The rows of Y fall into 4 groups, and each row is roughly a mix of its group's hidden directions.
Y, 127 rows:
[[  0  -4  27  -5  48  -6  17  -9 -13  38  -9]
 [ -9   5  15  35 -20  12   2  45   8  22  22]
 [-28 -33  -3  11  23   5 -15 -16  -6  29  36]
 [-16 -35   0   8  58   2   8  13   1   8   4]
 [ 25  49  18 -17  11   8   6  -3 -35  -8  -8]
 [ -7 -33  -7 -27  40   7 -18 -20 -23 -10  14]
 [ 14 -16  17 -31 -12 -38  10 -27  11  31  -5]
 [ 10   8   8   8 -47  39  12  -1 -18  23  15]
 [ 21  35  -2 -16  15 -39   4  -9  18 -16 -30]
 [-13  -6  -4 -22 -22 -20 -16  27  34 -37  -7]
 [ -7  -8  23  12  56  -5  15  -3 -15  27   0]
 [ -2 -12  30 -22  48 -27   2   8   5  16 -15]
 [  3  44  17 -39  -3 -22  -9  -5  20 -21  -6]
 [-15  29 -21  32   2 -30  -1  23   3 -34  -8]
 [-34 -13   7 -19  -5  11  -7  25  33  18  34]
 [ 25  17 -13 -17 -24 -51 -15  -6   9 -11 -14]
 [ -6  28   3 -19  53 -18  -6  -3 -22 -10 -17]
 [ -9 -41   2 -18   0 -17  -8   8  46   9  22]
 [ 24   2   0  12 -61  18  10 -11   6 -12   0]
 [ 28  26   4 -19 -39  15   8 -29 -14 -18 -11]
 [ -4  -8   7 -19  64 -14  19  -7   0  -2  -3]
 [ 18  22 -10  20 -19  34  -2 -12 -41 -21 -11]
 [  6  27 -14 -12 -28  37 -18  19  -5 -30 -19]
 [  4 -10  -2 -25  29 -26  12  11  38 -33 -12]
 [  8 -39   9 -32 -33 -18 -13 -11  23 -13  11]
 [ -2  25  -4 -16 -30 -42 -23   1  22  -5  24]
 [ 26  21  -6   3 -50  -6  -5 -23 -15 -24 -10]
 [ 20  26 -10  10   7 -18  -5 -19   0 -44 -35]
 [ -1 -14 -23  53  -8  21  12  26 -12  11  -7]
 [-15 -42 -14 -23  32   5  -6 -27   1  24   5]
 [  8  31   5  19 -43  10  -6  30 -29  11   1]
 [ 12  49  10   0  23  23 -13 -16 -25  10 -16]
 [ -9 -18 -38  -2  -8  24 -21  13  -4 -45   7]
 [ 21  43  -1 -15 -35 -27  -4  -2  12 -18 -14]
 [ -2 -26   0  14  58   0  16  21  -9  -2 -14]
 [ 18  32 -26   0 -42 -32  -5  -9   3  -9 -13]
 [  3 -13 -10  23 -22  42  13 -15 -34  25   4]
 [  7 -24  25 -46  36  -3 -16 -14   0   1   2]
 [ -3  50   8  -6  32 -19  -7   8 -18 -20 -20]
 [ 14  46  28  -5  17 -19  18   2  10  13 -29]
 [ 22  20  14  -7  45 -13 -14   8 -28  -7 -28]
 [-31  18 -30 -11  -1 -20 -16   3  -5 -28  37]
 [-30 -40   3   4   8  36  -2   4   0  22  29]
 [-22 -26   5   3  54  15   9  12   6  25   3]
 [-19 -41 -17  12 -24   1  16 -24   6   6  35]
 [  9  21   3 -27  27 -25  13   6  37 -14 -28]
 [ 20  47   0 -13   7 -35  -1 -14  12   0 -27]
 [ 10 -14 -20   5 -30   9 -30   6   2 -47  18]
 [-20   8 -32  33 -45  -1   2   5  -1  -6  24]
 [-15 -23  31 -26  41 -18   3  14  18  12  -8]
 [ 18  25  19  18 -25  34  12  17 -27  21  14]
 [-21 -39   4  10  41  29  11  12  -5  17   7]
 [ -3 -22  16  -3  32 -52   7  -6  14  20   9]
 [ -6  23  -4 -37   5 -31 -11 -20  15 -32 -21]
 [  4 -51  16 -15  42   5   3  -3  -2  17   5]
 [ 14  22 -11   5   5   8  15 -21 -50 -21 -25]
 [  4 -15 -19  -6 -46  13 -22   3  15 -34  17]
 [ 13  31  -5  16   2  39  -3   0 -40 -15 -19]
 [-15 -18  15 -14  22 -29  30 -25  15  21  26]
 [ 25  26  -4   8  12  20 -20   4 -40 -29 -21]
 [-26 -38   3 -19  19  -1   2  15   5  35  29]
 [-27 -34 -10   2  42   1 -15  -3  13  32   8]
 [ -2  26 -19  21  -1  57  -5  11 -18  -4   1]
 [-21 -41  -9 -22  13  -9   2 -26   3  -6  39]
 [  2  24  16  -5  -8 -34  -9  30  38 -26   1]
 [ 26  26  29 -18  18  21   8  11 -30  22  17]
 [ 10  28  -6  24 -41   9   4  30  20 -12 -21]
 [ 20 -14 -18  -3  16 -38 -38   7  18 -11  24]
 [ 11 -17   7   5 -54  26   9   3  12  18  24]
 [  4 -54 -15   6  23  32  -5  15  -6 -13  -4]
 [  5  -3   0  25 -42  32  -4  -3 -40   7   8]
 [ -3 -21 -22  13 -48  16  -3 -13  13 -10  33]
 [-17  22   1 -40  12 -27 -27  10   8 -21  26]
 [ 18  -6  10  32 -30  37  -3   8  11  30  18]
 [-28 -28   6  -5 -19  43  -2   5   7  19  29]
 [  0   7 -21  39 -22 -14   5  -3  -2 -40 -29]
 [ -5 -16 -22  16 -40  31 -11   0   6 -26  28]
 [-22  16  -8  31  45  13  -2  32  -3 -11   2]
 [ 34  35  14   2 -41   4  -4  -4  20 -22  -7]
 [ 19  36   3  23 -26  11  -2  -5 -39  17 -19]
 [ -7 -32   6   2 -32  14   0  15  28  29  31]
 [ -7  18   8 -15  34 -45   2  19  18  14 -21]
 [ -5 -56 -15  15   6  24 -12   1 -21  11  16]
 [  1   7   2 -38   3 -16   9   6  50 -26 -11]
 [ -1  -9  10  30  32  19   2  30 -16  35  18]
 [  9  10 -26  17 -47  23 -11  -6 -10 -31   9]
 [ -2  -4  25 -46  32 -23   4 -25  12   0   9]
 [-16 -37 -18 -36  17  -8  15 -26 -26   0   0]
 [ 15   0  28 -18  41  -5   8 -14 -19  36 -16]
 [ 22  17  25   0 -47   6   6  26  20  -1  21]
 [  5  54  12  15  13 -21  24   6   1  14 -22]
 [-17 -10 -23   6 -50  -1   5  -2  33  -3  25]
 [  4  -8 -23  16 -50  -6  -9  -8   4 -36  18]
 [ 18 -11 -10 -14 -16  39 -37   9  -5 -35   8]
 [ -2 -41  11 -26  20   1   6  12   7  31  33]
 [ -8 -37 -10 -14  50   8 -15   0 -23  -5  12]
 [-14   3 -19  -6 -54  -1 -17 -16   5 -19  28]
 [-23 -31  23 -35  -4 -14  10   8  38  12   0]
 [ -9   8  29 -24  15 -36   5 -26   2  31  23]
 [-13 -48 -16   2 -42   2  20  -1   2   1  15]
 [ 11  23   4  44 -18  35   5  10 -26  16  -1]
 [-12 -14 -27  13 -53  12 -10 -11   0 -15  23]
 [-22 -14   9 -24  24  10  12  37  40   1   4]
 [ 14  31  22   3  40  -9  -2  22 -14  23 -26]
 [ 19 -25  -8  35 -48  19   9  -3  13  -2   4]
 [-25 -43   3  10  24  34   4   8  -6  18  19]
 [-15  17   5 -12 -38  -9 -14  40  19   4  28]
 [ 28  26  11 -10 -52  23   3 -17   3  -5   1]
 [-15  -3 -41  21 -35  14   0   8   4 -34  13]
 [-16  35   9 -18  12 -23 -10  28  29  29   7]
 [ -4  -8   9  17 -43 -11  28   9  39  15  12]
 [ -6   3 -17  47 -44   7   5  12  -7  18   9]
 [ 24  45  19   9 -28   4  -2   8   4   7 -36]
 [-12  46 -19   0  24 -15  -4  30  -1 -29  -4]
 [-23  -7 -22 -27  10 -25 -14 -34  17 -22 -23]
 [  0 -37  11 -18  52   2 -11   2 -16  13   7]
 [-12 -45  -3  17  48   9   7   3 -13   2   6]
 [-12  16   7 -19  45 -20   4  21  33  19  -9]
 [ 14 -31  14 -12  50  11  21  -9   3   2 -23]
 [ 19  16   3  16 -46  19   6  25 -29 -14 -12]
 [ 13  13 -12  18 -46  22   9 -24 -29 -16  -3]
 [-16  -9   5  21 -22  39  -7   7 -29  32  21]
 [ 21  21  -8  26  34  21 -15   1 -41  -9  -4]
 [ -1  20 -31  43  -1  29  -9   9 -17 -19  16]
 [ 13  12  21  22   1  -8  38  22  30  20 -25]
 [ 15  51  23   1  10 -15  12  13   8   9 -32]
 [-27 -14   9 -19 -12  21   3  41  31   4  23]]

Each list below has one row that fits no group; the rest each fit one group, if only roughly. Name that row.
    K856: [ -8 -42   5 -19  46  -2   1 -15 -15  12  16]
    K751: [  8  37   1   2 -58   2 -13  -3 -11   7   6]
    K74: [ -7  -3   3   3  65 -23 -10  16   3   3  -5]
    K569: [ -6  13  37  12 -14  17  25  19  33  31   1]
    K156: [ -7  18  12  20  37  31  19   0 -31  21 -12]
    K475: [ 18  18  17  -9  49   1   0  -4 -23  29 -20]
    K867: [  8  54  13  12 -33  11   4  13 -20 -10  -6]
    K839: [ 18 -15  31   1  39  -1  26  -3   7  29 -23]
    K873: [-12   6  -1  18 -53 -12  -6  13  38  -9   2]
    K121: [  0 -18  15   8 -27  27   4  24   4  40  31]
    K990: [-37 -19  -2 -16  31 -34 -11  18  25   1   8]
    K466: [ 18  36   4 -25 -30 -11   5  12  27 -24 -19]
    K637: [  6 -23   5  13 -50   0  10  17  32  -2  21]
    K581: [ 13  10  -3  16 -20  49   0 -11 -35 -20  -2]

K569
    K780: [  9  -2 -10  -9  13 -59 -15 -11  14 -27   8]
    K476: [ 11  55   2  20  -2   1  -2   2 -22 -24 -24]
    K781: [-18  35  16   7  37  -8  21   4 -30  25  -2]
    K325: [  5   8 -11  25 -62  10  11  -7  14  -6  -6]
    K645: [ -4 -11 -19   8 -60  15   7 -17  10  -7  20]
    K742: [ -5  37   6 -21  14 -35 -14  -4  20 -29 -22]
    K378: [-26 -32   0 -33   0 -29  -3   8  33  -1  19]
    K357: [  0  17   6 -10  22  34   6  -7 -48  27   5]
    K618: [ 14 -15  -1 -41 -14 -31   0 -18  29 -27   0]
    K744: [ 10  29  27 -35  39 -10 -18  -4  -8   2 -17]
    K113: [ 15  49  24 -25   9 -17  -9 -21  -7   1 -20]
    K29: [  5 -11  22  15  39  -4   9   0 -25  45  -8]
    K874: [  2  48   3  33  24   2 -12   9 -18 -10 -24]

K781
    K389: [-20   2   1 -26   9 -35 -15  13  43  -1  24]
    K606: [ 20  38   9   6  28   0  21 -10  -4  -6 -43]
    K322: [ 20  -9   1 -37  39 -23  -6 -23  10 -23 -10]
    K709: [-10 -14  15 -25  41  -3 -16  11  20  33  22]
    K211: [-42 -15  -6  18   0  28  19  12  22  16  29]
    K106: [ 12  12  10  11  56 -31  -4   2 -20   7 -11]
    K353: [-16 -12 -11 -25  56 -21  10 -16   4  -4 -12]
    K895: [ -1  36  -6 -21  28  -6  -6 -26 -30 -18 -26]
    K736: [ 10   9  -4  23   9  53  -3  -6 -38  -8   2]
    K461: [  9  47   6 -12 -35 -10   3  -7  -3 -32 -16]

K353
    K766: [ 11 -32  11 -16  50  19 -11   5 -15  -1 -21]
    K828: [-35 -21   4   1  37  13  -3  17   8  33  22]
    K565: [  7  48   2   0 -47  -6   1  -9  14 -12 -14]
    K972: [  3  -3  -2 -50  29 -28   3 -19  -6 -22  -9]
    K788: [-12 -47  18 -19   6  38  -3   0  12   7  22]
    K62: [-11 -34 -10 -18  37  30 -25  16 -13  -1 -14]
    K977: [  8  20  18  -8  49 -27  -3  13 -14   4 -29]
    K405: [-18 -14  -4 -12  48 -36  -8   1  22   6  17]
    K796: [ 10   8  12   6  56 -27   2  -3 -17  23  -8]
    K216: [  3 -15   6  -6  60  10   0   4 -17  28  11]

K62
    K12: [  6 -22  17 -31  54   5 -13  12  -4  -1 -10]
    K727: [-11 -12  -1 -32  58 -12  -3  -3  -4 -15  10]
    K250: [ 13  34  18 -20 -24  -8 -20  35  24 -11 -15]
    K271: [-32  -3  -1  44   7   7  -3  33  -6  29  14]
    K440: [-31 -31  -2  -8 -19   5   1  15  44  -4  25]
    K835: [ -3 -48  18 -23  23  -8  15 -19  15  14  19]
    K229: [ -1   0  -6  19 -44  32   0  19 -22  24  20]
    K97: [ -6 -56 -29  29  -4   0  13  -6  -1  -6  -2]
    K747: [-15 -12 -13  19 -59  -2  13   9  11 -21   1]
    K553: [  1  36  16  32  -3  33  -6  16 -11  33   3]

K229
    K305: [ -5 -28  25 -39   0 -12  13 -11  23  35  -1]
    K52: [-32 -21  -2   4  -1  -6 -22  27   2  19  46]
    K100: [ -5  30 -17  -5 -53 -22  11  -4  16  -8 -13]
    K331: [ -4 -44  16 -18  31  -4  -5 -17 -12  28  20]
    K251: [ 30  15  23 -18  29 -36   4   1  12  14 -27]
    K139: [-16 -22  -9 -16  57 -28  -8  -1   6  -2  -4]
    K165: [-30  17 -22  -2 -30 -19   0 -16  13 -23  37]
    K220: [  6 -25  21 -15 -16   4  -5  22  36  24  35]
    K661: [  1   7  -2  16 -62  24  15  -1 -13   8   5]
    K458: [ 13 -17 -12  20 -53  29  18  -9 -11  -1   7]
    K267: [ -8 -47 -10  13  25   9  -4 -33 -25   4  13]
    K657: [ -7 -15   7  23   0  51  10   3 -31  24  -4]

K251
    K905: [  1 -38   1   2 -42  23  17   3  -8  20  26]
    K311: [ -6 -37  10 -38  -9  -4 -13 -26  17  -2  31]
    K198: [-31 -24   3   9  30  -3 -11  24   2  28  33]
    K721: [ 17 -39  -6  22   8  34  10 -11 -19  30  12]
    K995: [-19 -33   1   0 -37  37  -2   8  -1  -3  30]
    K772: [-14 -36 -29  24 -17  15 -17   7 -17   6  33]
    K385: [-24 -28  -6  28 -10  -7  -1   7 -13  34  39]
    K402: [-17 -18   6  24  39  21   4  18 -21  35   4]
    K264: [ -1 -51  -9   5 -14  26 -15 -19 -21  16  18]
    K573: [  6  -7  23  16  27  17  31  -4  -1  47 -13]
    K762: [ -6 -38  -5  34  11  20  -1   0 -42   6  15]
    K234: [-22   5 -29  15 -23  30 -10  26  24 -21  19]
    K746: [-22 -31   2  23  40  12  -2  19 -19  22  19]
    K394: [ -4  -9  -6 -20   9 -33 -16  -6  52 -21  -7]

K573
    K379: [ -8  37  11  26  29 -15  22   1   6  22 -30]
    K954: [ 12  42 -23  21  -5  14 -14  12 -26 -30 -13]
    K327: [  2  -7  24 -37 -34   1   1  18  25  14  30]
    K398: [-10  -7 -16  -4 -62  11  10  -8  23   0  13]
    K49: [  1   7  29 -24  47 -26  19   1  16  14  -4]
    K870: [ -8  -8 -17  14 -55  29   3  -6   3 -21  16]
    K17: [-24 -17  14   0  50 -19   5  19  22  17  10]
    K960: [-12 -36  -1 -20 -33  -3  -4  -3  33 -12  32]
    K639: [ 18  18  -3  35 -31  39   4 -13 -22  12  -6]
    K672: [ 14  51  22  14 -21 -17  -4   7  -1  24 -18]
    K884: [-30  -5  10  17  38 -21  24  12  20  28  11]

K379
    K375: [ -8 -26  -9  27 -36  28  18   7 -19  22  19]
    K641: [  4  22   1 -35 -22 -30  -5   1  40 -20   4]
    K465: [  3 -34  -3  47  17  10  -6  22  18  23  10]
    K541: [-13 -34 -22  20  25  10 -14  35 -19   5  21]
    K416: [ -8  24 -18  28  -2  -8  46  18  25 -13 -13]
    K41: [-15 -28  -3  12 -34  31   9   6  -3  35  25]
    K587: [  6  23  -8 -18   2 -33  -4 -14   9 -46 -28]
    K918: [-10  -2 -16  17 -56   0  19 -12  23  -9  16]
    K871: [  9 -31 -12  20 -42  30 -11  24  12  -8  -3]
    K262: [ 15  19  -4   4  14 -39  18  -7  26 -17 -39]

K262
